One vector is turned by the same rotation once a step. Each row is the vector after some number of steps, and that number follows the row.
The counts run from 0 to 276.
[ 16   9 -10   0   0   3  -5   6  11  12  24  26  -1 -21   4  12  -5   6
   0 -23  20   7   5  -6  -4 -11   5  -5  -2  30   1   7  -5  -2  -6  -3
  14  17   7   5  17  17   6  13  -3  -7  -1  -3  15  -1   7   9   7   8
 -28 -13   4  -4  -5] => 128
[-16   8   1  -6 -13 -11   6  -5  -1 -20  -4  12  -3  -1   4 -17   8   1
 -19 -18  -7  -8  -9   6  17  16 -28  -9  -4  24   5  -1 -20  -8 -14  -2
   0   1   6   1 -12  -6 -24 -16   9 -11 -10 -14 -16  11   9   6  -7 -12
  10  -2 -10 -10  18] => 221
[-13  10  10  18 -12  -5  -4 -12  -8  -1   5  20   4  21 -10  -7  -8   9
   0   3  -8 -20  14  -5  16  20  -8  -5 -28   1   3   4  -9  -8   4   9
  -4 -18  11   7  13   0   1  20 -10 -16  20   6 -23   2 -12  11  -2   3
   5  -6 -24  -2 -15] => 157
[  7 -11   4  -8  11  21  -1  -6   1   5 -20 -27   3  -4  -5  -3   7  -6
   0   8 -14  23  10   0  -5 -12  11   7  17 -30   3 -11   8  -5  11  -2
 -14 -18 -18  -5  -9  -1  -5  -8  -1  17 -15  -4   7  -8  -7 -11  -4 -21
   7   4  10   2  17] => 185
[  7  -1  20   4 -16  -7  -2  -4  -1  -1 -13   5  -1  14 -17 -16  11   9
  -2   2  10 -10  18 -18  12   8   7  11  12 -19 -11 -16  13   4   6   4
 -23 -28 -10   4  -3  -2 -15  -7   0   2  -7 -16   1 -13 -13  -3 -10   0
   3 -21  -5  -9   7] => 49
[ 22   1 -18 -10  24   2   6  20   5  17   8   3  10   9  -6  13 -20  -9
  11   2  -6   3   0   5  -3 -13   8  -3  -4  12   7   6  -9 -20   4  11
   0  11  -8  -1  -8  24   7  -4 -14 -10  13  11  -1 -11   4   6   6 -17
 -10  19   1  -1   1] => 267
[-13   6  23  21  -3  -1  -5 -14   9 -20   1   9  -3  -9  -3   2   4  17
  13  20 -11 -11  -2  -2   4   9  -4   1 -20 -10   0  -8   7  -9 -12   1
  -3 -12   9  -1  -5 -17   9  24 -14  -6  14  -5 -18   9  -6   6  12   9
   8  -3 -24 -12  -5] => 72
[-10  24  14  17  23  20   3 -24   3   2   2   2 -16  -3   4  -5   8   8
   3  -8  -3  16   7  20  13  19 -11   1 -32  -6   5   0   3 -10  -4  -5
  14  -8   2   2  12 -11  -2  10  -7   1  -1  -7 -15  -6 -14  10  -9  -2
   1  -3 -21  -6   7] => 179
[ -5  10 -22 -17  15   9  11  11  -1   2  13   7   1  -1   3   6 -15   2
  -6 -23 -16  -4  -6  18  -4   1 -16  -5 -13  31  14   7 -25 -25   3   0
  12  13   3  -7  -4  11 -15  -4 -12 -14   7  10  -7   5  -2  14   7 -12
  -3  12  -4 -11  -4] => 0
[-21 -17   8   6 -13 -13   0 -13 -11 -27  -6 -29  -1  -3  -1  -1   7   0
 -12  -3 -35 -11  -5   0  -3  -3 -11  -3  -4 -22  -5 -12   0  -1  -6  -3
  -1 -13  -6 -18 -17 -18  14   3  -5  16   5  -3 -11  10   0  -4   5   0
  18  -5   2  14   2] => 197
[  4 -16   1  -9   5  13  -3  -3  -1 -10 -17 -23   7   7 -11  -1   4   3
  -5   5 -23  -1   8 -11  -2  -7  -1   7  16 -31   3 -18   3 -10   8   9
 -22 -22  -9 -20 -21  -3 -12  -8  -6   4   6  -3   0  -1  -8 -14   3 -17
  27   6   8   3  16] => 186
[ -7  -1  12  -2 -29 -10   6   4   4  -4  -8  14   0  12  -8 -28   4 -18
 -18   1   3 -13  -3  -7  20  17 -20  -3  -6   4  13  -2 -13  -9  -8   2
 -21   0   2   8  -9  -1 -23 -17  -3 -18  -5  -3 -29   2  -3   8 -12  -8
  15  -6  -7  -3  14] => 241
[-15  13 -13  -5   1   6  -2  -2 -13  -7   6   7   2  11  -9  -7 -10  13
 -26 -38 -13 -13   7   9   5  10 -23  -9 -11  22  15  -1 -24 -11   8   3
   6  -3   9  -6  10   9 -24  -1   1 -14   4   0  -8   6  -2   7   0 -11
  -7   5  -3 -10  -3] => 20
[-10   1 -13  -3  13 -11   0   7   3  -9  24   8   3  -1   7  20 -18  12
  -7 -29  -6 -18  -5   5 -11 -11  -7   1 -18  23   2   5 -14  -4  -2  -3
  35  10   7  -9  14  14   8  12 -15  -5  12   3   6   4   4   9  16   9
 -24   0  -3   0 -15] => 11
[ 14 -11  -5   0  15  -2  -8   4  19  -3   1  -8  -6 -29  11  15  10  -5
  21  14   3  29  -5  -2 -11 -23  20   7  12 -11  -6  -6  22  -5  -5 -14
   8  14  -7  -5 -12   3  25   4 -12  17  -9  -2  10  -7   2  -8   6  -3
  -9   1  15   8   7] => 88
[ 29 -13  -9 -15  -8 -14   5  25  -1  15  12   9  14   4  -4   6  -5 -16
  13   9  -4  -3   6 -13  -9 -14  13 -10  18   8  -4  11  -5  -3   3  15
 -14  16  -3  -1  -7  27   9 -10  -9  -9   7  15   2   0  12   0   3 -17
  -3  16  15   4   4] => 247
[ -1   2   8  14 -20  -4  -8   2  15  -4  18  32  -2   2 -12   0  -3  12
   8  14   9 -25  -4 -12   2  13  -2   4 -19  12   2  -2  -2 -14  -3  -1
  -2   0  20  10  -1   0  -1  29 -15 -26  17  -2  -8   5 -15  10   6   7
  -3  -5 -17  -8 -14] => 253
[ 17 -11  -7   0 -21  -7  -4   9 -24  18   2   2  12   2  -9  -1  -5 -28
   5  -3  -9  -1   9 -10  -2 -15  10 -14  18   3   5   4 -15   4  11  10
 -20   3   1   0  16  12  16   4  -7  -1  11  19   0   5   7  -1  -6  -4
  -4   8  14  34 -10] => 142
[  5   9  -4  -4  35  -5   1  -3  10 -18  10  -5   7   6   5  15  -7  34
   0  -4 -10  -9   2  13  -7   5 -13  -1  -6  13  -8  -6   9 -10  -3   1
  20  -5  -2 -18 -19   5 -12  -5 -14  -7  -2 -13   0  -4   3  -2  15  -8
 -11   5 -14 -24  12] => 191
[-24   8   5   4 -15  11   6 -17  -8   4  -2  -1 -13  -4  -4 -19  22  -3
 -30 -26   4   7   3  -4  13   2 -14  11 -15  -7  17 -15 -14  -8   8 -13
 -13 -17   5   2  18  -1 -12   8   4   0  -2  -1  -5   5 -16   8 -12   4
   0 -15  -5   7   9] => 18
[ -4   1 -13  -9   4   0   6   6  -4   7   7   1  -7 -17  10  -3  -3 -27
   3 -18  17  22  -2   5   0 -14   2   1   2  17   2  11   0   8   2  -9
  19  22  -4   5  12  10   0 -17  -3   6 -25   2   4  -7  19   6 -12   4
 -12  -5  20  15   4] => 119
[ 22   8 -12  -6  28   3   6   3 -13  17  12  -4  16  22   4   5 -19 -10
  15   4 -13   4  20  12   4   1   2 -19   1   8  -6  15  -6  -8  14  23
   0   5  -9  -1   4  24   3 -19 -12  -7   0   9  -5 -12   5   1  -9 -14
  -7  15  -1   6   6] => 161
[-12  -2  11   4 -20  11  -9 -12  11 -19 -14   7  -9 -27   2  -6  22  17
 -11  -9   7   7  -7 -11  -6   9  -1  15   7  -8   9 -20   0  -9 -11 -18
 -12 -14   4  -4  -6 -16  -9  24   9   4  -7 -21   7   9  -2  -4   6   0
   1 -20   6 -13   5] => 209
[ -3 -10   9  11  12   2   6  -9   1   7  -2 -21   1   6   2   0   4  -7
  18  15   2  15  21  -7   3 -13  26  12  -4 -34 -10  -4  27   8   7  -5
   3 -14 -20   2  10   4  14  -1 -13  23  -2   0   2 -16 -10  -8  -9  14
   1  -3   2  19  -2] => 174
[ -8   5   5  -6   6 -12  -4  -5  10 -31   2  15   1  -9   7  -2   5  26
 -18 -15  -2 -15  -4   4  -3  10 -21   1   0  22  -3  -8   3  -3  -8  -5
   9  -3   7 -12 -20  -5 -27  -5  -2 -12 -11 -16  -1  11   8   5  16  -6
  -3  -5  -8 -27  18] => 211
[-12  20  14  25  11   0  -1 -19  22 -11   0  14 -11 -13  13  -3  10   9
  13  15   5   4   1   8   9  22 -11   2 -26  -2  -7   3  12  -8  -8  -7
  16  -5   8   5  -9 -13   6  13 -11  -1   2 -21 -13  -1  -6  12  -2  12
  -3  -8 -25 -12   5] => 73
[  8  -1  -8   0  16 -15  19  11  11  10  22   7   5  14   6   5 -19 -18
  11   7  13  -8   3   5   7   1   4  -1 -19  13  -5  14   1   0   7   1
  23  20 -10  10   0  22  -6 -25 -17 -14  -5   3  -5 -22  -5   6  -6   4
 -11   5 -10  -5   7] => 256
[ 10   3  -9  -3  21  13  -7 -11  -1   8   0 -11  -7 -30  20   1   4  -6
  12 -15  -3  43   0   8  -6 -21   1  -9  16   4   0   3   7  -5  -4  -1
   8  13  -9  -5   5   1  14  -8   1  20 -18  -4  11   1  21  -2  -1 -10
  -9   1  12  11  10] => 204
[ -2   3 -24  -6  17   6  -2   5   2   7  19   6  -2 -20  12  10 -11   2
  -2 -16 -15   2  -4  12 -12 -15  -6  -8  -9  22  14  11 -21 -20   2   4
  12  17   6  -6  13  14   9  10  -6  -2   9  16  -1   5   5   9  15 -11
 -12   8   6   3 -10] => 1
[-20   1   5   1  -2   8  -3   1  18  -7  -4   9 -19 -16  -8  -2  12  13
 -18 -19  11 -10   0  -9   6  -3  -2  32 -10  -1  14 -21  -3 -17   3 -24
   6 -15  -6  -1   7   1 -24  16   0  -9  -3  -6   3  -4 -28   7   4   9
  -8 -11  -5 -10   1] => 8
[  8  -4   6  -3 -22  10   6   1  -6   7  -8  14  -2  18 -26 -18   1  -9
 -13  -7  13 -13  15 -15  16   9   5  10   9  -6  14 -16 -11  -9  13   3
 -26 -23  -8   7   3  10 -27   0   1 -15  -2  -4  -9  -1 -10   3 -12 -17
   7 -11  -3  -5   5] => 145
